One hidden turn or mirror swaps the rows below in pairs. Which row is each named row swapped with?
The rows were stretched afterwards, more along some directions than others.
buvuk: 16 -10 5 28 -4 -10 6 15 -10 16 -17 -16 -7 -5 11 -7 19
Vuvo: 1 25 9 3 5 -8 13 0 -24 22 -5 -3 12 17 11 15 19
sef: 5 22 12 7 -24 16 7 9 -19 16 -7 -18 19 14 9 0 12
Vipi: 36 -20 2 -11 -13 -6 -6 -4 4 29 -22 -8 6 -22 5 -2 21
Rateb: 12 -2 14 7 -9 2 -3 6 -15 10 -33 -13 -9 7 8 -9 35
sivi: 24 -22 -16 -11 -6 -3 -26 -5 6 1 -14 -8 0 -41 12 -5 2
Zipus: 16 -13 -16 -16 -19 4 3 -9 13 14 -12 -1 14 -43 0 -7 -5
zole: 21 6 23 -2 -12 -2 -6 18 8 4 1 -9 2 -4 6 2 -8
Sesok: 19 -7 4 -12 -11 -10 4 10 24 -4 -11 -12 -20 -18 1 -9 2
ruka: 22 -8 -6 7 4 -14 0 -4 -5 15 -24 2 13 -14 9 -8 -1
dil: 11 -6 9 -19 -7 19 0 -16 -25 5 -20 5 7 -1 0 18 24
zizu: 24 -9 1 -15 -9 1 -4 -1 7 -13 -17 -8 -14 -22 -3 -15 3
Bis: -2 9 5 10 11 -20 3 8 5 -3 20 -11 -25 -1 -7 7 -2
zeza: -3 4 1 4 7 -19 20 -7 18 14 1 -10 -5 -13 -9 -8 -4
fakag: 6 12 7 1 -4 -12 7 25 15 16 4 -12 -24 -15 10 -3 5
zonus: 7 1 18 -16 -1 -8 26 -1 15 14 -17 1 -20 -16 -18 -3 6
Dusi: -2 4 10 -15 -3 -11 0 -9 -5 -6 12 7 -11 -13 -1 18 0
roge: 9 -9 2 -12 -19 -1 22 -14 -5 9 -11 7 6 -7 1 1 10
gaduf: 18 -8 1 7 4 -4 11 -18 -17 12 -18 15 11 -7 -7 -10 -2
kigus: -1 7 5 2 10 -8 2 -9 -7 -11 11 -9 -15 -8 -22 0 -4
tozi: 23 -8 11 4 -11 6 0 16 5 19 4 -11 9 -4 7 7 1
Niz: 7 -18 0 -1 -15 -7 24 -12 1 12 -29 -9 -4 -25 -9 -4 21
sasiv: 14 -9 -17 -4 -2 -14 -9 12 29 11 0 -15 -13 -35 26 -7 3
Nofaf: 9 -3 7 -15 -25 6 18 -11 -5 6 -11 4 1 1 -1 -2 7
kopev: 7 13 -12 -11 -3 -8 -2 10 0 23 -5 -14 21 -32 24 10 11
liki: 4 11 0 -6 8 -12 16 -17 -28 16 -19 5 21 -2 4 9 15
Foret: 23 -22 -8 -24 -8 -11 19 0 30 20 -7 -2 -1 -42 -9 7 14
fem: 11 -6 -5 -20 -30 -11 19 -19 12 30 -15 -14 13 -29 -11 -4 16
fimim: 9 -1 12 -8 -24 6 23 -13 -13 11 -15 4 6 2 -2 2 12
tadi: -9 6 6 -2 -15 3 2 1 0 13 -11 -25 -5 -11 -8 4 27
rafim: 20 -15 -18 -4 -35 -1 -2 -18 1 19 -16 -4 27 -26 24 -3 6
Bese: 23 -17 1 13 -6 0 -10 -15 -9 23 -6 -2 26 -8 6 12 0
vilan: 14 4 -1 8 -11 -21 36 9 12 25 -3 -6 5 -9 -3 -12 10
Kip: 3 -1 -1 4 -2 -13 10 -26 -12 4 -16 -1 9 -11 -17 -15 -4
Neb: 1 13 -1 -13 6 -12 22 -18 -16 19 -20 4 21 -16 1 7 13
Lopa: -1 -2 -24 -6 -5 -18 2 -12 4 12 -3 -4 10 -35 7 3 -2
gosu: 23 -6 15 1 -13 13 -5 12 -5 16 -1 -8 5 -2 7 13 7
lemod: 9 10 -5 -29 -20 4 4 6 11 23 -11 -17 16 -25 15 17 17
Poki: 9 9 -14 -16 -13 -3 -3 6 1 21 -7 -17 24 -31 20 12 10
dedo: 21 -6 16 1 -8 12 -7 13 -2 12 5 -7 0 5 2 10 0

Swapped with kigus: zizu
Swapped with Kip: sivi
Swapped with tadi: Rateb
Swapped with Foret: vilan

One hidden turn or mirror swaps the rows below in pairs. Which row is each named row swapped with?
The rows were stretched afterwards, more along some directions than others.
vola: -4 10 6 -21 24 9 -1 6 7 -1 8 6 3 -7 7 -1 -9 -4 12 -6 -23 -8 2 -7 3 0 9
 -8 -3 -10 17
nepus: -14 6 3 -10 16 6 8 11 5 10 -27 29 9 -1 9 -12 -14 9 9 17 -12 6 4 4 -17 1
 -13 -6 6 5 4
lasez: 1 14 24 -29 13 3 -7 -9 -1 6 -31 0 23 1 5 21 -26 -12 -10 17 -13 -32 21 -9
 -9 -3 9 -14 -5 -8 8
munem: -25 23 -2 -9 6 4 -22 11 3 2 -17 7 15 -13 11 -9 -12 -14 -8 20 -27 -18 3 4
 -14 -14 2 -8 -15 -19 12
fafer: -10 6 -2 6 6 1 -6 6 -7 9 0 -26 -19 1 14 4 -2 -9 -11 2 -6 -20 -2 -10 18
 -3 14 -13 -10 11 15
Pon: -1 7 -14 -2 7 -3 -13 -18 -14 4 -34 4 13 -12 9 1 -2 -12 -6 25 -6 -19 7 3
 25 -18 -24 2 -26 -4 14
kib: 20 8 3 -6 34 8 2 -13 -18 6 15 6 -8 -3 -1 -1 -15 -1 -21 0 -20 -9 -3 -23
 20 -19 2 -10 16 13 31
vin: 2 9 -7 -19 -1 3 6 -4 8 5 3 5 10 4 17 -9 20 0 10 4 -14 12 7 9 -3 15 -4
 -31 -19 7 17
rigav: 6 12 1 -25 20 14 -13 -9 -8 0 5 19 -16 10 2 4 -9 8 -8 13 -20 -27 10 -9 -9
 -6 -6 -20 11 -9 9
fiz: 9 18 10 -14 10 15 -9 18 9 2 26 10 -4 -8 -13 -15 -13 10 -1 -3 -13 9 7 -2
 -5 10 4 -6 15 -11 6
mosu: 16 -2 14 -10 2 1 -13 6 -4 8 6 -2 -14 -2 7 7 -20 11 1 7 -7 -14 4 -2 18
 -11 -21 -6 8 -8 23
bero: 9 8 -8 11 12 -6 -3 -6 1 13 -7 9 -9 4 3 -11 -5 4 -7 11 4 -8 -8 -12 -8 8 2
 -5 1 0 -5
tidi: -4 15 -4 -11 -6 1 -12 -6 -15 12 -11 -13 15 -4 -2 -2 -13 -21 -16 1 4 -12
 14 -2 14 -9 3 10 1 6 -6
mepur: 14 14 6 -5 -9 -22 12 -8 10 -9 15 7 21 -1 10 1 13 -19 2 21 4 8 6 -19 -13
 1 1 4 3 19 -10
res: 0 7 -5 13 16 -7 8 14 -10 10 -27 -2 -7 -2 11 -5 10 9 -8 17 8 -14 -5 4 7
 11 10 -17 -17 7 -10
pabu: 11 -5 22 -6 17 10 -6 24 9 3 -15 19 -9 -2 6 2 -7 9 7 14 -12 -15 8 2 -13
 12 1 -19 -4 -18 -3
Dorur: 15 1 11 -6 39 16 -2 -8 -27 4 1 -3 -9 -1 -4 12 -8 3 -5 12 -8 -30 -7 -7 26
 2 -4 -10 -3 3 15
bizo: 11 3 -4 -11 16 -3 2 -10 -13 -8 1 -9 -12 8 19 5 8 -21 -6 -8 -2 -20 -1 1
 32 -6 -3 -16 -19 -8 14
poz: -14 10 7 -12 6 10 -21 11 -15 17 -26 -12 9 -6 -1 1 -40 16 -12 10 -9 -32 3
 2 10 -13 -2 2 21 13 9
Pevi: 11 1 12 -3 34 4 -6 15 -11 -7 -3 9 -22 -4 11 2 -17 4 -14 28 -28 -37 -3 0
 4 -3 1 -26 -12 -14 10
sop: 0 19 1 8 -7 -6 8 15 3 12 -17 5 20 -5 15 -5 14 14 12 33 7 1 4 12 -12 24 5
 -28 -17 16 -13
Mefo: 4 11 16 -7 1 3 -4 38 9 11 -14 4 23 -24 1 2 -8 24 14 24 -7 -1 2 6 -6 12 6
 -17 -6 8 10
zop: -5 -1 11 -5 5 9 -34 3 -2 2 -22 -13 10 -11 3 4 -25 -15 -7 3 -7 -22 10 4
 29 -24 -3 14 -9 -6 11
Tuda: 9 9 -4 17 5 5 14 15 -8 12 11 11 -5 -9 -9 -2 -8 25 -1 20 -11 -15 -10 1 -5
 -13 2 -15 -7 0 1
Sano: 3 14 22 0 20 -15 -1 8 -1 3 -8 8 5 -4 5 8 -5 5 1 16 9 -10 -2 -14 -1 10 9
 -10 13 12 7
Zak: -31 23 -10 0 -7 -6 -19 7 6 5 -1 11 15 -12 13 -18 -6 1 6 16 -13 -6 -11 -6
 -15 -17 -9 7 10 4 18
luzi: 6 -5 17 -19 28 16 -2 12 -9 10 -33 -6 6 -1 -3 17 -21 5 -6 -4 -12 -26 15
 -4 0 3 5 -2 2 -9 8
leker: -4 0 7 -10 31 3 -5 -3 -15 -1 5 -5 -14 7 17 9 -19 -4 -1 0 -17 -25 -12 -4
 17 -7 -9 -11 15 0 25
bisu: -16 12 7 -17 -3 -7 -8 -7 12 -1 -15 1 1 4 29 -8 8 -24 10 5 -9 -22 19 13
 -11 17 7 -23 -17 1 -16
Vegev: -13 16 -1 -14 19 -1 -14 -8 -25 7 -25 5 12 -8 -7 13 -10 -1 -5 27 0 -15 8
 -8 0 -7 -15 -12 5 13 14
Lil: 8 14 13 -6 12 -11 0 7 -1 -2 -4 2 12 -20 2 6 -12 -6 -3 16 4 -14 1 -25 2
 -5 10 -3 2 -2 7
Duz: 4 10 9 -12 9 -20 16 -8 -3 -1 -10 11 27 -5 20 12 13 -18 9 27 -2 -1 7 -6
 -11 9 -4 -21 -6 21 1
Zed: -7 19 -7 -2 11 -5 9 -13 -15 3 15 8 14 3 5 -7 11 3 10 16 0 -17 -11 -2 -3
 9 -10 4 -4 10 -4
fope: -7 11 12 -10 19 -11 -13 13 2 1 -11 5 -9 -13 19 -3 0 12 -1 5 -3 -24 -2
 -22 6 10 3 -20 6 -8 18
doda: 6 -5 -13 16 -4 0 2 11 5 20 -13 3 14 -18 -9 2 -9 18 14 5 -4 15 2 -1 -9
 -15 -19 3 -1 -1 8
ropov: 6 13 27 -35 6 -6 -9 -9 -9 5 -27 9 14 1 8 12 -14 -6 -12 21 -7 -16 33 -2 0
 0 -15 -14 7 12 12
tos: 15 -5 -4 4 23 -3 -5 -8 -18 8 -1 7 5 -14 15 -6 6 2 -14 14 -11 -11 -10 -25
 26 -11 -16 0 -1 8 36
Voraf: -15 12 -7 18 13 -13 -4 -4 -20 11 -32 4 9 -4 8 7 -15 -4 -6 36 -4 -27 2 1
 5 -16 -12 2 -15 14 5
Zaseg: -4 1 3 -2 -8 5 -8 33 19 6 -7 10 -8 -4 4 -14 -12 23 8 2 -6 13 7 6 -7 -4
 -4 -16 9 3 3
Tima: 29 14 16 2 6 -6 -3 1 -2 10 8 -10 11 2 -5 14 -11 10 -5 5 6 -19 5 -15 16 2
 16 0 9 16 4
gepit: 15 3 -5 5 1 -1 4 20 26 11 4 19 14 -13 0 -8 -14 4 12 6 -10 13 -1 -4 -28 2
 8 -13 3 -5 -13
vizat: -21 8 -8 -9 8 5 -25 2 9 3 -13 9 15 -5 5 -7 -14 -14 11 13 -14 5 16 9 -16
 5 -17 7 -2 3 7
disa: -12 13 -13 -31 26 -1 -10 -2 -24 -7 -13 3 -4 -4 15 -9 5 -11 -20 13 -26
 -18 -4 6 14 -3 -13 -31 -14 -4 26
fato: -10 0 19 -13 3 9 -22 16 0 -1 -32 -7 21 -13 11 -1 -13 -6 1 10 -7 -23 15
 10 18 -4 -2 8 -13 3 6
Gik: 10 7 11 -9 10 -2 7 11 12 -10 -1 3 -1 -11 29 -21 10 -13 -10 11 -19 -21
 -10 -2 10 6 15 -22 -22 -9 -1
Tere: -24 13 -1 -15 13 14 -38 5 -25 5 -23 -15 1 -2 16 -1 -21 4 -13 19 -19 -44
 0 14 14 -4 -6 -16 3 -4 16
pelaf: 10 17 1 -24 11 -5 1 -21 -5 -14 12 24 14 0 2 -7 8 -12 -8 17 -12 4 16 -7
 -13 -6 -19 -12 6 5 10
ragom: -1 9 2 -11 18 -2 -35 -15 -15 1 -18 -3 14 -17 12 -1 -1 -23 -11 21 -17 -39
 1 -4 10 -1 -4 -2 -21 -9 13
ninu: 11 6 6 -12 5 2 0 -8 -8 -5 -10 -3 18 15 8 0 4 -24 -19 14 -9 -26 7 18 7 0
 6 -14 -21 7 -15
vus: 3 8 11 14 3 -2 0 12 -11 2 -6 -6 18 -7 4 5 -10 -3 -11 27 10 -36 -5 -10 -4
 -7 11 -2 -12 3 -10
rotak: -25 12 -10 -25 -11 1 -17 -19 -6 6 -11 -10 11 9 14 -4 -12 -6 -1 5 -2 -23
 10 0 -8 -4 -9 -1 7 0 -1
bodip: -16 -5 1 -12 6 8 -20 14 -6 5 -7 -1 4 -15 24 3 -8 -10 19 10 -20 -33 -9 8
 6 -13 -8 -6 -17 -16 7
vem: -22 13 10 -15 25 11 -21 17 -25 -1 -39 0 11 -20 -7 7 -31 5 -21 25 -22 -45
 4 7 11 -19 -3 -4 -12 -15 27
bop: -5 13 8 8 28 10 -11 31 -2 -1 -9 3 -7 -13 3 -11 -11 14 -11 10 -21 -13 -6
 8 13 -4 3 -36 -13 -7 33
Munu: 15 2 -9 7 -3 4 2 -11 2 20 10 3 0 6 -1 8 -24 9 -1 7 -14 -3 -4 -12 -6 -26
 -8 -12 7 -2 16
zab: -15 -6 -4 9 2 1 -29 -1 -14 13 -42 -3 10 -12 10 4 -17 -9 2 16 -7 -27 5 9
 17 -22 -22 11 -13 -7 9
deni: 18 14 9 -21 11 -8 -21 2 -5 -3 -25 -3 11 -14 -5 -1 -27 1 -35 16 -13 -10
 17 -9 18 -14 -2 -16 12 5 22
Fub: 1 4 -21 -9 1 -3 12 -18 -4 10 -1 8 9 3 3 -7 -14 -11 -9 3 -7 8 4 -17 -6
 -24 -6 4 11 11 0
Gali: 11 5 -16 4 0 3 4 13 5 -1 4 2 10 -14 -21 -2 -5 -2 -11 10 2 5 4 1 -16 -12
 -2 -9 -9 -7 -9
puze: -7 -7 -14 4 -4 3 -14 3 4 3 3 6 -2 -2 15 -13 -9 -10 6 12 -9 0 -6 3 -5 -9
 -19 11 -3 -8 14
Kili: 18 -1 15 -8 29 -6 -15 -10 -20 -7 -4 -4 3 -15 13 3 -3 -16 -21 17 -16 -25
 -4 -7 31 -12 -5 -15 -3 7 24
ver: -12 10 0 0 27 7 -30 6 -19 -4 -13 4 9 -23 2 -12 0 8 -9 28 -23 -25 -3 9 8
 -5 -14 -3 -9 -6 18
Gupot: -11 12 -12 26 2 -13 -3 10 10 10 9 -1 -9 8 18 -16 -24 -9 8 12 -10 2 -6 -5
 -3 -7 2 12 11 20 -5
vova: 3 8 -6 -28 11 14 -17 -23 -10 4 -5 -10 0 21 4 2 -12 -11 -12 -10 -15 -16 9
 11 12 -7 0 -15 -4 0 12
suk: -22 20 2 -5 -3 -3 -23 19 13 -7 -11 4 12 -2 -1 -9 -8 1 6 12 -10 -9 0 25
 -8 0 -7 -14 -9 -12 1
subik: -1 11 6 -17 26 -3 -9 -9 -4 -11 -3 -10 -17 7 15 -7 -11 -18 -21 -10 -24
 -12 2 -3 32 -9 -2 -13 7 6 25
rel: 7 11 -6 17 0 4 12 2 10 9 12 8 -4 3 10 -18 -7 -3 -7 12 -11 -10 -10 -3 -12
 -7 11 -4 -10 -12 -18
bodof: 3 8 12 -9 12 -15 -4 15 10 -11 -13 -5 0 -3 32 -10 -14 -36 -11 24 -20 -21
 11 -3 0 9 19 -13 -14 5 -16
kog: -12 18 8 6 4 -2 -2 -1 9 0 1 3 7 -11 -4 -15 -10 6 -9 25 -6 4 11 -14 -14 5
 -3 4 11 15 6
mumi: -4 13 3 -1 34 22 -3 1 -12 5 -7 -8 10 1 -21 7 -12 -3 -8 -9 -8 -22 7 10 12
 0 7 5 -9 2 11
gilit: 17 8 19 -10 4 4 2 16 24 2 -2 20 -1 3 -5 -7 -11 8 -5 7 -3 17 21 -5 -17 3
 12 -19 11 6 -11
givov: 5 -6 -9 2 1 0 3 -2 8 9 -3 -10 -13 15 19 -2 -5 -21 5 -4 3 -12 7 4 0 13 8
 -7 -13 4 -28
Rami: -7 0 3 -6 19 11 -19 7 -3 13 -28 -7 21 -7 5 10 -34 -17 -1 -3 -11 -30 0 -1
 7 -9 9 16 -1 -7 5
zar: 3 18 -3 -22 -17 -9 -4 -19 12 0 -11 7 33 2 1 -2 4 -11 5 17 4 7 20 8 -22 6
 -3 -12 -13 5 -16

Swapped with kib: Lil
Swapped with ragom: bero
Swapped with nepus: bodip
Swapped with puze: bisu
Swapped with Zaseg: fato
Swapped with suk: ninu

One hidden turn or mirror swaps the rows below in pairs. Which row is each named row swapped with?
The rows were stretched afterwards, more along some directions than others.
teg: -13 0 -19 8 34 -1 8 -10 0 12 -1 0 -26 -7 -8 -4 -1 19
Kina: 6 -12 -5 12 6 30 -24 -14 10 6 -12 3 -25 -2 18 -12 -13 1
Geduz: -11 30 5 -2 12 -24 19 10 -16 4 -7 4 -1 -12 -12 0 -6 -7
niva: -4 -5 7 -10 -9 12 -7 -2 -3 9 -23 5 1 -9 -3 -10 -27 -13
Pumi: 7 4 29 1 -4 1 3 7 -25 -1 4 15 10 0 0 10 9 7
Leram: -8 2 15 -1 13 -23 -7 0 3 1 -3 3 11 -12 4 -1 -6 1
mep: 5 -4 2 -1 4 23 -8 -5 40 2 -19 -4 -5 3 -3 -3 -17 4
Vod: 5 -10 4 -8 16 16 -30 -17 2 -4 -13 -9 -13 6 -16 13 -2 22
Geru: -9 3 -7 0 14 0 15 2 -23 1 21 1 -27 -6 -9 0 9 28
Pep: -17 11 -17 -10 -4 -6 11 -17 -22 0 -16 3 -12 -1 -3 -27 -2 -3
lepo: -4 -5 22 7 0 11 -32 6 -7 -4 -8 5 -7 4 -4 5 -4 -3
Kezub: 3 -23 0 0 17 19 -11 -17 -25 7 7 13 -37 18 -5 -4 -3 20
leko: -17 -24 2 -1 -2 7 4 -12 -3 -20 -7 14 -4 3 10 -4 -11 20
Moba: -16 15 0 15 4 -19 22 -10 2 -3 -14 14 -1 -7 22 -8 11 -1
sor: 2 0 23 -1 -7 -1 -25 -3 3 9 -18 0 0 13 -1 7 -28 -8
Geme: -6 10 5 4 6 2 30 -1 11 10 -1 14 -16 -11 -9 -9 2 5
Gitor: 0 3 6 0 25 -10 17 -11 -32 7 21 17 -9 6 -20 4 29 16
fik: -4 -3 -8 -5 20 -11 28 -11 9 -6 5 10 -10 -5 -13 -13 22 35
zenag: -4 22 11 -14 6 -19 11 11 -15 -12 -16 -4 3 -14 -5 7 -16 -3
vifes: -5 -13 8 19 18 24 14 -8 -12 -3 26 23 -17 -7 -1 -11 12 22
fom: -6 10 -16 3 23 -15 29 -1 -7 3 8 -11 -4 -5 4 5 0 16
tep: 9 2 18 -20 14 17 -9 -2 -12 -7 -17 9 -25 -17 -14 -13 1 -4
ped: 13 0 0 -6 12 17 1 -5 20 2 -7 6 -22 0 -18 -2 -3 -7
tek: -12 -5 -2 -10 0 5 7 -4 -11 3 -5 5 -9 -16 2 -20 -22 5
ruvet: -14 -12 -13 2 9 16 -14 -16 16 0 13 14 -31 -3 14 -7 -14 4
musop: -7 -9 -11 11 23 0 38 -8 3 2 12 16 -16 -4 -1 11 18 27
Bevot: -13 15 3 -4 -2 -19 0 -10 -8 24 -4 12 1 6 -8 1 2 -7
feto: 1 -8 3 -12 5 -2 -1 -6 0 0 -36 1 -3 2 -2 0 -12 1
bod: -14 25 8 -3 -5 -21 10 -1 3 18 -14 -1 10 5 -4 0 2 1
Vutu: -8 -5 -15 -14 6 19 13 -12 -11 -1 -17 11 -14 -1 8 -8 -8 17
zik: -27 -11 7 16 0 3 10 -4 1 0 4 24 -4 -8 4 -17 13 9
Notop: 4 -17 13 -3 0 23 -5 -15 11 3 1 15 -11 9 5 -8 4 27
purek: 6 5 5 9 -9 10 1 -10 -6 -1 -16 11 8 -16 -3 2 -6 -7
zabef: -2 14 13 -21 -11 -19 15 -1 -17 -5 -5 9 -18 -2 3 -8 5 -18
mepu: 12 12 4 -10 7 1 -5 -4 -16 -7 1 14 -9 3 4 3 5 -8
paku: -7 16 -25 -1 4 -3 4 -1 18 -1 -14 -7 7 -12 4 9 -9 6
Zav: 1 -11 -7 19 20 7 -11 -10 17 6 -5 -16 3 4 -7 12 -5 27
zifan: 16 -18 -2 -4 24 31 2 -10 -2 3 13 20 -17 0 -17 6 17 22
koz: -8 2 -14 3 9 9 23 -18 -12 9 19 19 -17 -14 5 -15 18 1
Nal: 5 5 15 10 20 0 13 -5 12 -4 12 1 -8 3 -5 12 16 24
Kisu: -8 2 -5 1 9 5 19 -13 -6 -2 -21 16 -9 2 -10 -12 15 30
deti: 1 20 -1 11 7 -7 8 -9 -31 5 6 19 -13 -7 -10 -17 4 4

Swapped with ped: Bevot
Swapped with tek: zenag
Swapped with Nal: Notop
Swapped with Geme: sor

